One vector is turned by the same rotation once a tick. Each row is the vector after some number of ticks, and that number follows the row.
The counts run from 0 to 341.
[ 89 112 161 153 156 111 107 127 100 135 172  93 132 137 181 134 115 173
 130 149 107 137 184 130  76 154 177 112 130 127 115  74  95 110 136 109
 127 152 114 164 170 180 158 107]
256
[114 134 170 110 128 130  91 155 105 127 120  86 148 146 215 124 129 191
 146 171  80 146 142 118 106 116 132  99 140 127 105  99  89  92 145 180
 134 126 151 164 170 149 135  92]
213
[115  87 166 142 132 127  71 118 136  97 118 110 164 163 169 145 151 151
 118 158 127  98 158 149 102 131 133 134 125 119 143  59 166 144 127 114
 110 160 151  75 164 155 111 116]
108
[ 75 115 155 132 146 111  92 160  85  88 158 133 144 154 192 153 126 118
 107 128 109 148 172 135 127 138 152 113 146 135 125 109  90 118 140 146
 116 155 128 107 169 213 145 112]
304
[ 92 135 162 143 111 144  83 138 121 127 152 110 126 128 148 129 114 152
 116 169 103 128 149 138 100 133 176  90 109 117 131  97 132 150 145 126
 112 144 118 118 205 196 130 127]
22
[112 105 177 117 127 137  92 155 107 131 169 132 154 184 193 143 146 137
 104 170 108 130 169 127 114 128 150  97 106 154 147 105 132 112 141 132
 106 140 140  84 180 192 105 120]
297
[122 132 137 118 184  64  89 137 148 131 147 110 120 137 201 143 129 158
 107 138  91 155 144 130 135 116 157  95 131 141 153 124 149 117 107 119
 104 152 124 127 128 209 133 119]
81
[ 92 108 135 125 153 105 100 120 121 170 134  77  80 152 145 150 112 189
 103 115 133 142 148 110 129 139 163 109 120 131 144  89 171 158 151 123
 135 141 111 168 156 207 144 119]
45
[106 103 141  82 149 107  97 146 178 144  86 105 141 203 207 147 104 150
 126 141 105 143 125 119 122 117  96 158 176 126 165  84 155 104 165 144
 159 128 182 128 133 133 117 124]
133
[115  99 145 113 171  88  81 139 153 133 122 128 100 170 190 159 107 170
  96 104 104 139 117 139 134 130 133 130 141 147 169  90 157 142 141 123
  89 149 155 106 171 205 135 147]
314
[ 86 137 155 137  91 142 108 128 122 166 123 100 168 163 182 126 113 166
 148 165  95 131 133 148  91 145 132 108 120  97 123 120 128 143 152 156
 119 157 149 130 195 149 139 100]
205
[125 106 126 128 191  79  91 110 129 113 131  90 124 163 186 149 116 143
 121 115 116 153 151 120 140 108 142 149 157 153 180  83 127  94 115 119
 129 157 178 133 131 172 126 122]
317
[ 68 121 139 148 136 120 135 141 137 152 157 106 163 144 168 136 153 137
 115 166  83 155 158 100  93 138 182 101  87 130 151 131 132 125 146 113
  68 175 117 111 159 204 141  86]
69
[133 141 156  87 118 131  75 143 122 122 142  75 126 143 211 137 137 179
  98 126 150 138 136 159  98  88 147 139 130 125 133 106 159 121 120 147
 155 153 146 157 197 151 120 110]
6
[ 90 112 169 127 152 121  86 127 105 141 154 108  94 138 153 151 124 183
  98 105 113 154 150 131 139 135 139 115 147 125 122  94 147 149 143 118
 158 126 152 137 182 195 178 135]
41
[ 92  94 147  87 109 145  76  95 134 169 102  76 154 134 141 134 143 196
 140 139 120 133 126 145 105 122 140 129  87 109 127 116 194 150 140 148
 121 153 158 149 170 141 103 130]
192
[107  94 122 116 149  96  90 120 142  92 136  82 146 148 156 167 137 141
  80 118 148 142 153 121  98 119 140 148 122 123 172  63 161 107 119 102
 127 188 118 146 124 176 131 139]
98
[ 79  80 123 147 141 116  85 130 145 106 131 107 192 170 165 137 145 138
 118 174  95 122 193 155  90 147 146 123 145 112 140  82 134  93 141 116
 130 151 144 100 129 137 104 110]
341
[111 119 133 126 159  95  88  99 142 110 125 104 113 168 183 162 117 157
 117 102 109 135 138 123 155 114 148 136 113 152 156  76 201 131 120 144
 107 137 168 102 161 188 136 141]
320
[116 136 140 135 106 136  99 120  99 134 176  61 153 143 158 151 138 174
 132 152 133 143 173 143  97 108 154 101  77 121 112 112 142 150 115 127
 103 153 114 162 178 180 134 101]
245
[ 81 122 172 154 150 103  87 135 115 153 128 108 111 148 183 126  87 200
 117 142  71 119 164 142 122 147 154  94 143 132 135  91  99 116 146 128
 134 120 146 111 188 188 156 128]
260
[ 97 111 141 133 145 127 109 107 123 140 141 119  92 141 153 154 107 189
  99 102 128 149 136 117 146 130 152 122 142 141 140  93 167 148 167 122
 121 148 128 134 161 206 145 124]
46
[105 165 139  91 147 120 115 113 106 160 125  79 119 137 189 136 109 197
 149 102 114 176 121  89 115  90 144  99 109 137 132 159 127 122 148 163
 132 134 145 184 164 155 136 107]
221
[120 121 141 120 152 131  90 173 117 110 158 127 172 156 202 155 131 125
  98 153 118 148 193 118 114 134 155 112 137 148 140  98 127 109 108 123
 104 157 140 108 134 195 140 119]
298
[ 61 112 138 127 132  93  97 121 141 154  84 114 125 141 165 136 122 171
 163 110  98 148 104 120 115 122 133 105 112 109 121 101 136 116 138 170
 141 132 158 117 171 144 128 144]
174
[134 123 136 103 131 108 119 117  96 142 153  86 126 131 174 161 124 171
 108 118 139 142 150 113 126 111 151 125 127 143 137  93 167 124 155 115
 157 162 126 144 140 216 166 100]
275
[106 111 132  94 122 121  78 116 139 137  64  82  99 158 177 104  72 174
 143 108  98 135 118 154 119 139 131 140 157 118 119 107 150 132 155 168
 154 142 181 147 190 140 126 143]
181
[ 86 123 167 126 106 137  72 138  82 128 150 107 150 145 150 131 131 153
 118 158 164 139 142 132  84 138 176  90 108 116 122 123 150 158 133 152
  98 155 114 127 221 188 124 110]
16
[112 124 126 121 148 112 103 124  84 165 162  72  82 128 158 159  97 182
 118 120 125 154 163 111 119 100 145 117 136 116 138 104 159 137 148 108
 134 146 119 176 156 205 153 113]
44
[104 107 133 121 142  94 122 137  96 147 151  80 116 134 177 168  98 190
 100  91 135 163 170 129 109 103 141 153 143 143 129  94 146 121 162 103
 158 159 124 158 184 185 168 117]
43
[103 107 111  96 153  86 108 112 152 145 106  92 131 170 188 166 134 168
 135 119 110 143 106 110 135 107 129 140 133 150 169 115 197 119 138 152
 144 154 158 137 133 159 116 118]
136
[107  89 142 131 138  97  86 110 154  96 133  86 176 160 194 158 150 137
 103 152 151 124 186 136 106 122 132 146 129 133 155  85 160 112 125 100
 115 193 136 127 144 166 119 130]
104
[124 126 148  80 121 131  75 143 118 121 135  90 106 151 205 130  91 192
 114 138 149 148 131 150 113 109 126 132 131 132 137 118 119 113 137 160
 152 137 128 195 180 163 144 118]
0
[ 90 119 164 113 114 150  95 160 117 146 125 104 152 163 176 121 111 153
 154 182  88 121 137 133  82 154 127  97 133  93 125 111 103 114 168 160
 160 135 124 147 196 159 129 104]
206
[124 105 131 108 188  75  94 113 139 116 138 102 116 163 203 166 132 153
 105 115 107 167 142 108 146  84 154 136 122 159 135 128 161 121 118 137
 118 142 154 135 144 199 137 126]
87
[111 113 160 111 160 112  87 143  92 142 140  98  97 148 178 139 121 178
 129 135  91 149 160 134 129 111 168  99 155 133 113  87 136 115 129 150
 150 121 157 110 194 178 148 146]
35
[106 142 152  97 141 111 117 130 112 146 137  76 132 139 199 146 117 202
 142 136 107 164 127 101 117  96 151 102 122 118 107 154 114  94 123 165
 141 127 149 181 178 175 148 102]
220
[140 106 126 124 127 129 115 112 131 126 162  80 145 178 181 130 134 173
  96 167 140 123 163 142 106 131 157 134 122 134 186 102 129 124 131  95
 100 184 113 151 139 190 144  88]
287
[ 93 110 131 156 124 104  76 105 165 117 119  93 160 170 166 151 151 167
 112 148 120 116 164 148 105 148 120 123 104 123 183  88 172 140 121 113
  93 165 147 129 137 165  95 115]
106
[130 116 141 116 173  93  97 151 124 114 141  95 123 154 217 138 130 152
 104 129 113 167 150 126 140 104 120 134 136 139 138  81 131  99 121 136
 131 131 155 126 142 197 152 134]
85
[ 82 115 146 132  82 133 105 110 117 168 119  78 155 156 140 120 126 181
 147 162 100 131 123 115  77 157 164 100 110 107 125 140 150 137 160 154
 107 160 127 183 157 159 131  97]
203
[ 76 116 158 126  99 130  79 124 156 116 103 103 169 169 205 136 138 136
 137 186 111 129 127 147  70 147 124 141 138 116 151  97 133 123 157 161
  98 162 159 122 186 117 110 146]
157
[101  77 155 115 118 105  98 105 117 112 133 100 140 166 164 168 131 146
  81 113 159 131 163 135 115 114 114 165 144 126 144  57 164 117 141 125
 142 159 161 117 157 161 128 160]
328
[129 155 147  91 101 142  88 105 125 134 125  85 115 137 173 130 135 204
 111 136 139 125 118 137 112 123 153 115  98 118 143 133 180 156 134 146
 102 150 124 163 204 175 128 111]
9
[121 127 165 126 169 105 103 150  94 156 131 112 113 156 201 123 118 216
 103 116  93 151 160 117 133 117 132 127 167 138 115 102 115 105 128 122
 125 124 163 125 173 197 160 130]
267
[ 68  86 109 141 146  90 106 128 127 137 138  88 204 147 169 171 151 148
 129 141  90 138 188 106 127 127 132 140 116 101 135 111 132 114 148 126
 124 158 141 112 143 167 136 111]
117
[120 134 128 151 171  99 119 112 119 153 152  82 112 135 170 149 115 207
 123 131  88 169 151 136 141 139 178 108 150 126 133 110 136 120 128 138
 121 119 134 153 157 184 132  90]
264
[139 147 158  70 123 144  87 101 107 119 146  61 134 141 182 134 131 195
 125 141 140 139 150 154  91 106 161 123  97 138 118 127 160 119 129 134
 121 164 142 180 182 165 121  97]
7
[114 115 158 105 152 126 100 136 109 152 136 125 101 161 167 148 123 187
  98 107 122 153 130 120 145 126 152 115 152 142 128  79 166 118 153 115
 138 131 176 113 170 186 161 129]
272
[ 99 114 174 138 112 126 105 163 106 144 160 110 155 163 176 141 122 138
  85 180 123 139 182 117  96 138 154 106 128 132 135 112 116 116 146  97
 113 152 107  82 152 193 136 119]
66
[131 121 181 110 112 158  66 131  99 108 155  85 130 122 147 129 129 184
 101 156 126 116 158 162  95 142 155 116 105 138 119 113 141 147 118 131
 128 158 140 120 211 149 113 141]
242
[ 77  92 140 111 105 154  99 114 111 149 133  78 196 142 161 120 117 158
 140 160 107 138 138 126  84 138 158 119 123  90 157 112 136  95 165 163
 123 176 122 160 159 133 122  72]
202
[137 140 137  86 121 130  91 130 133 134 111  78 108 140 189 133  98 204
 126 120 144 160 109 129  98 126 136 128 139 143 131 129 149 118 139 140
 151 145 124 204 171 160 132 105]
1
